In the data rows, the value 128 means zero.
Here are some points, each followed by its number:
[111 146 162 140  89  97 145 120 153 125 146 151  63 150 139 161  76 124
 148 120 106 146] 0
[ 85 109 137 123 187 121 165 115 134 144 102 124 152 132 118 153 115 150
  93 149 118 141] 1
[128  89 156 118 117 161 103 141  65 103 116 138 141 113 129 168 174 113
 123 134 148 158] 2
[ 60 134  84 135 106 165 120 121  79 125 124 135 163 184 108 167 132 111
 122 107 144 194] 3
[ 69 105 141 138 118 159 188 101 128 129 133 109 153  78 112  70 150 171
 149 131 138 152] 4
[ 49 151  99 136 152 139 164 133 115 146 135 124 114 138 135 148 140 135
  98 107 104 123] 5
[180 120 130 101 126 121  92 138  91 132 112 109 146 152 114  75 141 196
 127 137 129 172] 6
[ 48 129  33 132 137 105  86 115 152 163 136 133 137 160 148 196 102 140
 133 115 146 140] 7
[138 131 136 134 122 108 138 117 173 100 103 146 143 132 163 123 163 135
  97 133 119  79] 8
[151  99 123 105 143 140 134 154 138  94 146 137 119 130 135 120 140 142
 129 111 168  69] 9
[ 84 160  93 125 100 143 138 145 138 159 130 125 100 127 135  67 118 128
 101 135 127 174] 10
[194 101 142 123 106 108 102 153 107 112 147 137 102 113 153 163 105  91
 176 125 112 136] 11
[116 167 126 125 110 102 125 127 184 121 110 149 151 139 117 116 155 114
  96 140 124  96] 12
[149 118 112 162 131 119 129 153 112 114 125 119 161 116  99 157 126 113
 162 107 129  86] 13
[131 136 112 161 110 163 132 131 103 108  99 118 145 100 142  80 135 134
 120 154 111 151] 14
[109 152 134 123 102 143 155 134 137 131 132 123 157 116 136  95 142 167
  89 122 126  74] 15
[174 107 147 152 161 113  89 120 144 132 136  99 118 111 140 151 134  82
 120 153  85 182] 16
[ 90 150 151 101 102 161 116 136 144 129 157 145 131 128 104 217 123 112
 111  84 131 138] 17
[133 123 136 167 146 134 135 146 125 123 124 127 137  93 102 122 124 123
 101 135 114 129] 18
[188  94 197  94  91 139 126 142 112 124 142 140 130 132 134 166 114  84
 170 114 102 117] 19
[157 138 214 127 133 112 126 138 117 124 108 129 115 162 115 122 123 136
 101 111 142 123] 20
[108 148 118 135 112 118 111 104 120 134 151 138 194 164 116  81 123 148
 126 124 135  77] 21
[112 132 116 151 124 107 165 116 143 128  93 118  73 149 140 107 129 157
 131 156 153  84] 22
[195 103 208 123 107 113 141 115 111 121 153 114 139 156 114 191 119  72
 154 115 114 129] 23
[150 106 146 101  60 145 120 155  86 114 133 120 155 132 154 182 133  91
 161 134 115 128] 24
[173 139  40 114 127 148 114 124 124 120 138 116 114 112 108  75 135 184
 138 172 139 102] 25
[ 33 151 133 134  85 118 139 112 184 145 122 139 118 128 152 170 103 165
 154 100 123  90] 26
[ 98 116  86 143 135 136 137 122 132 136 142 126 171 170 135 173 105 141
 152 107  51  82] 27
[124 154 126 144 163 127 119 142 159 136 149 108 146  80 119 108  95 128
 110 117 147 112] 28
[121 114 174 121 171 156 119 109 104 110 164 136 145 114 109 161 139  86
  99 120 157 146] 29
[ 70 137  86 118 143 123 157 149 144 149  96 152 127 127 120 115 118 140
 106 126 166 102] 30
[126 124 146 150 179 143 103 126 143 126 125 121 128  78 130  85 146 143
 104 146 126  90] 31
[172 120 100 102 139 155 110 109  96 111 132 122 163  82 103  76 150 187
 138 162 150 147] 32
[ 43 127  87 113 139 128 166 135 141 132 136 141  94 158 122 167 124 143
 111 142 155  78] 33
[183 131  73 126 160 107 185 116 145 122 131 128 123  97 123  33 146 148
 110 125 177 140] 34
[170 103 170 114 136 102  77 159 120 114 146 121  97 152 135 176 111 121
 145 124 117 137] 35
[193 102 167  93  81  99 136 140 105 125 127 126 139 147 160 115 166 111
 139 133 104 137] 36
[ 81 139  43 139 181 139 133 130 122 127 112 119 107 141 130 145 122 159
  93 143 146 146] 37
[ 95 121  74 148 150 148 172 102  93 146 113 131 197 112 133 172 101  71
 121 122 136 179] 38
[113 125  87 149 130 131 142 102  45 137 140 121 167 130 111 184 105 150
 117 145 147 144] 39
[138 121 137 128 112  88 116 136 164 105 128 121  76 171 146  60 130 152
 149 126 165 155] 40
[182 106  43 127 124 134 151 102 101 117 133 100 157 109 144  75 156 185
 155 152 127 129] 41
[200 114 186  98 105 146 120 147 109 133 139 140 105 131 122 158 107  56
 158 124 109 122] 42
[ 42 117 122 131 168 137 157 109 117 145 134 141 163 127 142 178 138 130
  98 110  99 125] 43
[168 114 177  84  86  98 121 149 116 118 152 126 112 128 144 170 130 101
 175 127 111 137] 44
[134 128 185 107  96 132  87 104 146 121 131 133 167 149 129  89 158 169
 101 146 110 129] 45
[ 97 123 143 122 103 149 139 127 137 125 148 166 167 149 118 139 150  97
 112  87  92 135] 46
[102 121 133 132  90 103 158 122 150 162 125 130 134  71 150 209 141  98
 123  97 189  94] 47
[172 105 174 131 114 115  92 133  72 132 143 112 107 144 146 175 134 149
 111 133 142  96] 48
[ 86 119 100 132 102 103 129 125 144 110 156 136 121 156 114 197 173 164
 108 108 148 109] 49
[ 93 159  66 142 183 109 144 118 144 118 126 116 187  93  97 157 147 145
 124 133 117 101] 50
[ 41 140  84 132 123 135  80 121 198 156 130 144 151 139 121 161 120 138
 101 106 106 189] 51
[107 120 127 163 142 140 106 140 129 158 109 111 126  85 136 191 152 100
 120 105  81 162] 52
[ 94 171  63 130 154 139 129 128 137 148 140 147 110 133 107  83 131 154
 103 120  95 129] 53
[116 130 165 111 125 120 180 151 107 155 138 129 120 127 121  89 129  82
 121 101 143 156] 54
[ 91 106 168 141  92 128 108 146 168 113 158 146  94 137  96 133 133 123
 155 130  97 115] 55
[158 120 100 149 104 112 148 102 167 173  93 138  89 163 131 164 106 129
 157 111 105  76] 56
Which three points above are nearest to each new point, looking only along the 7 directions in which the numbered points spread most? Their numbers follow each, nearest first.
[125 120 155 137 156 111  99 138 131 115 110 146 138 151 113  69 107 163
 121 142 109 155] 14 45 6
[ 88 149  94 135 136 149  75 114 171 142 106 141 194 167 100 175 133 121
 126  98 106  94] 27 49 43
[119 128 149 143 150 113  81 131 175 128 113 123 100 107 119 116 131 141
 121 147 194  67] 8 12 28
[ 73 121  99 120 152 143 131 107 182 162 118 113 142 159 101 146 119  74
 152  85 172 202] 5 1 52
[ 31 123  49 113 163 102  90 120 130 147 106 131 168 149 132 193 116 131
 162 116 165 187] 7 3 37
[175 115  96 121 147 163 165 131  48 101 128 123 130 128 132 155 145 151
 133 130 127  65] 13 9 39
[ 50 133 177 133 126 124 148 130  83 133 132 145 118  89 130 214 148 106
 112 109 149 139] 17 47 43
[193 110 139  93  91  96  99 158 123 138 123 116 121 108 142  93 140 119
 172 134 154 146] 36 11 48
[100 122 128 147 144 144 103 113  79 113 171 135 164 104 140 113 128 146
 107 128 140 126] 14 18 1
[139 120  82 152  92 106 125 148  87 144 160 140  97 118 121 111 143 144
 141 131 118  90] 9 22 13
[132 123 169 118  98 127 108 154 117  90 138 144 104 119 141  85 140  92
 161 131 142 154] 20 36 54
[185 119 114 150 142 142 165 118 128 120 122 108 139  86  96  51 160 159
 117 128 150 135] 34 32 14
[103 160 157 142 122 158 140 139 156 141 140  97  78  66 132 110 115 106
 135 103 121 194] 54 10 18
[ 75 132 108 134 167 135  89 123 120 113 149 129 109 158 138  75 118 138
 132 155 143 114] 53 10 14
[194  90 147 110 129 153  99 130  92 124 159 147  97 138 131 147  99  82
 166 132 133 100] 11 48 44
[146 165  78 157 103  95  88 127 153 125 114 120 163 158 109 140 142 128
 108 129 106 164] 53 27 14
[173 120 177 130  89 134 158 143  98 122 132 122  96 111 153  80 149 137
 143 123 128  60] 9 20 36
[157 142  64 131 142 108 112 132 109 134  97  99 132 129 109 118 160 156
 112 160 123 194] 14 6 32
[182 123  84 105 150 145 182  96  73 132 108 112 134 122 104  82 145 187
 159 147 125 134] 41 32 25
[ 55 146 117 132 143 157 155 121 120 148 130 113 126 137 112 135 122 169
  95 129 128 117] 5 30 1
[140 147 132 137 157 123 127 146 156 146 105 122  86 109 121 106 154 115
  94 138 127  92] 28 31 18
[ 69 155  43 136 133 109 107 132 148 139 127 138 154 156 133 217 135 115
 145  95  68 132] 7 27 49
[190 101  29 116 147 151 176 119  68 121 129  97 143 133 158 125 134 130
 147 137 155 107] 41 39 25
[ 86 160 101 162 127 139 160 106  91 123 113 124 128 104 126 107 103 147
 148 115 190 131] 30 4 5
[141 137  81 144  79 131 129 145 189 126 125 137 122 145 162  93 114 142
 111 115 128  68] 22 8 12
[ 94 132 170 124 104 139  99 137 141 119 149 125  76 179 138 174 124 150
 104 114 130 110] 55 0 49
[126 135 137 112 110  82  85 137 142 119 119 126 107 178 172 135 142 156
 125 136 126 105] 55 12 56
[105 129  91 130 142  94 126 155 121 151 114 124 158  77 127  81 129 175
 132 115 120 195] 14 53 10
[ 39 116 140 150 122 148 130 109 140 102 129 160  88 106 115 160 154 147
 127 139 142 132] 5 1 46
[ 59 142 173 136  94 136 135 131 157 127 134 133 129 156 108 123 109 113
 100 139 140 148] 46 55 12
[107 152 124 128 101 143  95 151 111 125  97 128 127 132 132 162  74 132
 145 148 160 106] 49 13 56
[150 142  76 148 169 137 137 124 125 108 101 127 127  98 140  48 170 124
 114 132 154 129] 34 14 31
[118 111 117 114 175 162 148 101  86 118 133 111 124 152 106  63 158 177
 133 132 136 163] 14 32 4
[177 138  97 133 101 127 171 125  55 139 128 112  90 109 131  98 138 174
 115 148 149 126] 41 14 34
[180  92 203  99 121 129 126 133  83 112 147 135 128 125 136  95 132 110
 170 133  99 150] 36 42 20
[ 74 142 203 140  76 112 137 120 154 108 149 131 105 148 144 150 107 109
 156 121 127 108] 55 0 20
[ 57 123 187 110  90 116 186 143 130 121 143 140 134 107 132 118 133 134
 112 131 131 158] 54 46 4
[126 125 158 111 175 132 113 153  98 113 125 133 151  98 141 124 145 130
 115 141  81 114] 18 29 31
[ 98 137  95 135 183 127 167 145 123 124 108 157 113 113 122  98 125 146
 105 107 141 123] 30 28 1
[128 161 141 129 116 148 118 119 122 142 124 123 150 178 113 113 152  78
 100 126 114 112] 46 20 12
[134 140 159 141 123 122  79 113 133 100 138 149 124  99 120  94 150 158
  95 137 148 177] 14 45 18
[126 122 122 153 155 162 124 126 116 114 109 116 138 174 116  87 109 166
 117 123 123 125] 14 21 53
[147 119  31 127 114  97  88 141 173 155 123 139 117 177 146 171 108 121
 140 103 159  84] 56 27 49
[ 73 162 170 156  79 129 105 128 109 124 104 122 140 116 130 161 142 123
 127 147 101 138] 46 17 55
[126 138 155 144 117 134 113 112  86 101 113 139 154 151 141 118 104 159
 133 153 115  99] 21 9 8
[102 165 140 145  99 131 143 105 196 133 123 129 116 157 132 153 104  89
 100 140 118 108] 55 12 26
[107 138 102 135 181 154 120 102 120 112 150 120 124 159 115 166  83 172
 151 118  74 139] 27 52 1
[101 124  82 114 105 104 154 106 156 153 124 154 171 171  90 176 148 155
 117 100 141  97] 49 27 33
[172 118 190 119 132 105 117 153 117 133 133  90  95  95 140 192 139  97
 125 131 131 145] 42 23 11
[135 124 156 147 146 124 130 112 131  94 133 128 111 109 126 161 145 145
  90 156 129 127] 18 28 13
[ 74 143 150 122  93 127 119 125 150 143 157 149  67 143 129 148  88 124
 108 123 171 155] 0 55 10
[ 60 138 127 126 144 135 193 131 150 133 100 138  83 103 143 156 125 188
 105 108 122 117] 30 33 5
[ 48 158  48 108 124 157 156 137 168 145 131 121 137 146 124 121 140  75
 116 109 157 165] 5 30 37
[185 110 158  70 100 119 135 140 114 111 136 120 124 141 126 127 145 110
 180 132 147 122] 36 48 44
[110 127  56 119 158 131 145 135 193 137 137 124 214 122 122 123 125 104
  98 126 116 100] 50 1 28
[ 93 121 179 143 162 126 102 115 113 122 123 129 158  94  98 175 146 145
  96 145 135 138] 29 1 18
[103 168  89 110 111 131 158 146 138 136 119 117 103 138 127 117 135 133
  94 121 188 128] 30 22 10
[143 109 222 128 119 137 106 131 127 124 157 117 122 147 112 133 150  78
 112 110 120 173] 20 29 42
[123 132 137 146 123  96 147 142 103 115 136 141  92 149 150 195 102  80
 138 112 142 113] 47 0 56
[193 126 160 165 137 130 117 114  95 130 125 146  94 102 150 141 120 110
  97 113 115 152] 16 18 11
[106 144  37 121 183 124 113 114 149 118 158 125 170 148 115 105 136 176
 121 129  86 120] 53 50 37
[108 134 192 142  77 136 127 106 147 133 152 128 122 141 128  77 138 163
 113 134  98 107] 45 12 20
[144 142 117 153  85 135 114 139 107 149 146 138 131 119 150  49 103 121
 129 117 112 129] 14 40 6
[ 99 132 185 117 172 141  96 109 111 115 150 110 168 115  92 148 155 132
 116 123 167 127] 29 46 18
[187 128 164 116 118  94 131 140 165 126 115 112 138 190 135 153  87 105
 134 120 106 128] 35 44 48
[128  91 216 110 115 138 120 152 120 118 123 151 144 141 122 135 130  98
 138 109  92 168] 20 46 29
[137 136 141 146 132 137  84 149 121 101 136 134 112  98 140 152 112 134
 106 151 111 123] 18 28 13
[ 82 170  82 119 106 132 172 140 159 151 100 148 128 123 127 128 131 130
  95 124 119 106] 30 5 33
[102 118  33 110 167 140 141 134 175 161 106 122 189 117 124  98 125 144
 150 134 100  69] 50 53 37
[125 157 111 154 129 167 131 136 135 127 121 128  75 160 104 123 127 144
 136  97  94  87] 12 22 8
[106 125 111 150 169 145 151 129 115  97 133 126 127 130 124 151 149 130
  95 137 103 119] 1 18 28
[141 135 160 155 139 150  57 125 174 115 110 122 143 149 122  65 122 131
 116 129 113 146] 45 31 12
[158 120  96 108 128 151 157  91  75 131 148 124 114 128  74 132 155 196
 127 142 133 166] 14 32 41
[ 80 140 130 151 125 122 104 114 152 145 144 132 168 121 148  74 122 154
 113 128 107  88] 12 15 21
[101 131  98 166 145 108 148 141 143 122  97 144 141 100 120 166 137  75
 131 136 128  96] 1 47 13
[118 148 113 150 158 119 170 123 132 120 113 134 131  93 149  86 111 126
 101 147 141 103] 28 18 31
[179 105 102 107 115 169 137 119  56 117 123 119 145 103 112 105 148 184
 146 161 119 137] 32 41 6
[145 158  94 114 112 130 151 154 160 149 133 126 121 152 125  76 118 126
 124  98 129  74] 22 9 8
[144 126 191 163  89 125 101 133 196 117 117 139 118 139 125 130 103  98
 118 119 121 127] 55 20 0
[ 74 152  36 129 146 132 141 118 121 150 130 157 122 140 140 168  93 118
  95 118 145 164] 37 5 7
[213 140  91 110  69 164 127 124 122 138 107 105 107 128 139  49 126 138
 135 159 132 176] 6 40 14
[136 109 213 127 143 126  83 149 102 122 132 118 116  94 120 105 129 127
 153 149 129 114] 20 36 18
[196 121 110 117 103 153 152 126 101 120 119 116 142  75  93  75 144 163
 143 169 127 141] 32 14 41
